In the rows, 128 means zero.
Each path below is one point turned by a fixed rotation once a step. After each direction that follows a path, write how fast that rotation turns it, in degrees a step (0 if it stays still).
Each turn is a multiple of 5 degrees from 10 to 175, or 0.
Each row of a path follows its step; steps can be skipped.
Path 1:
step 0: [132 127 125 112 129 133 127 129 127 133 141 120 121 129 123 132 138 124
 121 136 129 125 131 126 133 139 125 117 116 121 114 134]
step 1: [131 133 119 127 136 122 128 134 123 122 137 124 130 145 126 126 134 121
 117 122 116 118 130 123 118 128 129 115 123 123 133 132]
step 2: [135 125 128 127 128 132 137 124 110 126 123 130 138 133 120 126 125 127
 119 126 133 115 131 123 134 138 123 120 114 119 128 121]
step 3: [128 136 127 115 138 128 127 128 124 140 128 129 125 126 121 128 140 136
 124 122 115 116 122 130 130 141 127 128 118 117 121 132]
step 4: [126 132 112 115 134 120 132 129 122 110 124 128 130 129 122 125 122 130
 118 126 118 112 125 126 122 133 125 125 125 134 130 133]
step 5: [118 132 135 122 129 128 138 127 116 124 133 122 123 130 122 117 117 128
 126 136 129 112 126 127 135 132 129 126 114 122 117 122]
step 6: [119 126 132 125 135 129 138 132 120 131 130 130 127 133 127 127 132 142
 123 121 110 116 114 128 119 127 138 131 128 120 127 128]
step 7: [131 123 123 119 122 134 141 137 116 118 119 129 133 118 128 126 117 127
 120 121 124 115 120 125 132 133 130 139 129 131 126 131]
step 8: [127 136 127 123 125 134 131 131 124 132 134 124 115 126 125 125 119 131
 127 136 124 116 126 138 131 133 144 140 126 123 112 137]
step 9: [127 124 118 123 122 135 136 135 128 119 135 127 126 143 123 132 124 136
 129 129 114 119 122 125 117 118 141 136 130 131 128 126]
[127 134 130 129 128 129 126 132 129 132 130 124 125 126 130 125 129 123
 131 126 126 128 127 128 131 129 127 129 126 126 126 127] => 145
[128 127 127 129 131 133 130 129 134 129 126 127 127 129 129 124 132 128
 129 128 125 125 128 129 123 128 128 127 129 130 131 128] => 135
[128 130 127 130 126 131 130 126 126 131 126 126 123 126 127 133 129 132
 131 131 128 128 128 129 127 129 130 123 127 128 127 124] => 125
[129 128 133 132 128 131 128 128 128 127 124 129 130 127 127 131 131 129
 124 125 127 129 122 129 130 131 127 130 127 128 129 128] => 90
Path 2:
step 0: [122 117 127 128 115 132 122 126 132 134 123 129 136 118 127 133 135 129
 128 133 137 122 131 115 132 127 120 114 125 115 128 118]
step 1: [121 133 130 128 125 137 121 133 112 124 127 135 127 129 122 139 137 133
 126 127 127 121 138 138 124 122 128 148 122 128 131 133]
step 3: [121 128 128 133 124 137 112 116 125 130 122 122 129 133 120 128 128 137
 116 123 126 124 132 120 121 122 125 126 112 123 129 117]
step 4: [132 126 142 128 131 128 131 125 124 123 128 131 129 124 119 150 120 124
 136 134 133 126 133 134 134 123 120 140 130 126 117 134]
step 5: [131 122 129 126 118 130 134 119 118 141 124 119 123 128 124 127 145 137
 126 135 126 123 127 134 127 133 132 118 131 117 127 117]
step 6: [121 136 131 130 123 131 116 139 122 122 132 131 140 128 133 146 123 128
 121 135 127 118 137 118 123 126 121 127 121 123 129 122]
step 7: [126 126 127 132 121 142 142 117 130 142 125 130 128 125 122 140 132 130
 131 121 134 127 136 138 128 123 129 143 137 130 128 129]
step 8: [134 127 129 130 124 123 110 129 122 139 123 108 131 129 129 132 134 133
 124 135 120 131 134 130 120 126 119 120 128 131 119 127]
step 9: [127 125 136 130 121 126 131 128 125 129 122 138 133 132 121 139 119 128
 122 114 139 123 129 121 130 123 122 134 119 113 121 119]
step 10: [135 118 137 134 134 136 134 121 112 134 127 126 124 128 125 141 138 134
 131 141 121 126 133 132 127 132 134 135 128 140 125 125]
[128 130 126 126 126 129 128 126 126 131 128 127 125 127 125 130 131 132
 127 125 127 128 123 125 128 132 131 128 124 130 130 133] => 160
Path 3:
step 0: [116 122 133 122 140 123 133 136 125 111 137 124 126 125 129 135 130 134
 129 128 136 135 126 127 129 124 124 115 129 132 120 136]
step 1: [134 122 118 124 126 135 133 132 130 117 129 127 130 140 127 136 128 135
 125 123 136 133 127 137 116 119 141 136 130 129 120 138]
step 2: [132 123 131 115 132 126 127 123 134 132 133 138 129 132 136 135 139 121
 129 130 143 121 132 121 118 127 133 118 134 129 123 140]
step 3: [131 134 132 111 125 121 125 127 127 126 134 124 133 127 131 132 139 138
 132 111 136 137 118 133 124 122 127 128 127 136 134 131]
step 4: [134 129 136 131 135 134 129 129 124 133 138 134 141 142 128 136 127 139
 127 124 128 134 128 134 129 124 123 118 140 130 119 137]
step 5: [142 132 133 126 131 127 130 119 122 129 125 127 118 127 111 134 130 131
 134 123 137 125 134 132 117 116 125 124 135 129 129 141]
step 7: [126 142 138 120 123 125 128 122 127 116 120 123 142 136 118 135 139 129
 126 133 124 131 133 133 126 129 124 126 135 134 128 137]
step 8: [120 122 132 132 127 132 128 126 129 134 127 118 125 131 123 131 131 122
 122 123 135 141 134 126 123 121 121 130 150 140 123 133]
step 9: [121 138 120 129 137 125 122 131 129 119 133 125 129 129 118 139 127 122
 131 134 146 136 131 131 122 125 119 124 121 135 123 134]
step 10: [123 133 127 125 123 132 132 127 137 121 127 130 121 146 129 142 131 130
 130 125 135 131 128 136 117 141 133 136 136 138 129 128]
[127 124 130 127 127 128 127 130 128 125 130 126 129 127 127 126 128 132
 122 128 124 130 127 132 130 128 124 126 132 127 130 128] => 95
[127 126 127 125 130 125 127 124 124 127 128 130 123 126 128 125 128 126
 126 125 131 129 130 125 131 126 128 127 130 131 129 125] => 125
[128 130 126 128 127 127 130 127 124 124 127 132 132 135 128 129 125 130
 128 128 126 129 128 131 133 128 131 129 127 129 127 126] => 120
Path 4:
step 1: [122 122 125 130 133 127 142 128 127 131 134 125 119 126 123 126 130 132
 126 127 128 108 120 142 127 130 128 121 118 127 121 124]
step 2: [132 133 131 135 124 122 136 121 144 133 116 131 130 118 127 124 126 128
 128 129 138 122 130 129 126 131 136 135 129 143 132 119]
step 3: [128 132 131 115 130 132 128 121 123 127 127 136 133 131 116 122 121 120
 132 123 142 139 132 130 134 125 125 130 115 129 133 117]
step 4: [137 128 133 125 128 125 118 128 115 131 133 129 139 127 128 129 135 147
 127 125 130 131 122 140 137 128 137 135 127 124 123 126]
step 5: [126 120 131 123 130 114 133 123 127 129 132 128 132 126 136 137 122 136
 127 129 118 140 125 118 121 123 128 138 139 129 138 125]
step 6: [121 124 127 106 127 123 134 134 128 120 125 119 123 139 125 121 137 130
 128 124 126 124 129 120 132 128 116 129 131 124 129 137]
step 7: [125 122 134 131 119 123 128 120 127 115 115 120 125 120 135 126 130 125
 118 129 121 123 122 142 129 129 126 121 126 129 119 136]
step 8: [117 127 131 138 128 133 130 132 131 110 128 134 135 123 120 128 122 123
 121 135 128 121 138 126 126 127 128 132 135 141 135 122]
step 9: [140 117 129 132 124 141 117 123 126 125 130 133 138 134 123 115 133 120
 136 129 141 127 132 122 129 127 126 126 130 125 130 135]
step 10: [132 128 125 139 130 124 115 125 133 128 136 129 136 130 123 137 124 133
 134 137 119 136 125 135 133 118 130 126 116 121 127 139]
[130 124 127 130 131 128 128 129 130 128 136 127 129 131 131 128 130 130
 132 126 126 131 125 128 129 127 126 129 129 128 130 129] => 70
[129 129 130 130 128 129 127 127 129 132 128 129 132 129 124 129 123 127
 129 124 130 127 128 129 131 123 127 131 130 128 125 130] => 55
[127 124 127 126 130 127 129 132 128 128 127 127 123 125 129 127 125 131
 127 125 126 129 129 124 128 127 130 130 127 125 124 132] => 60
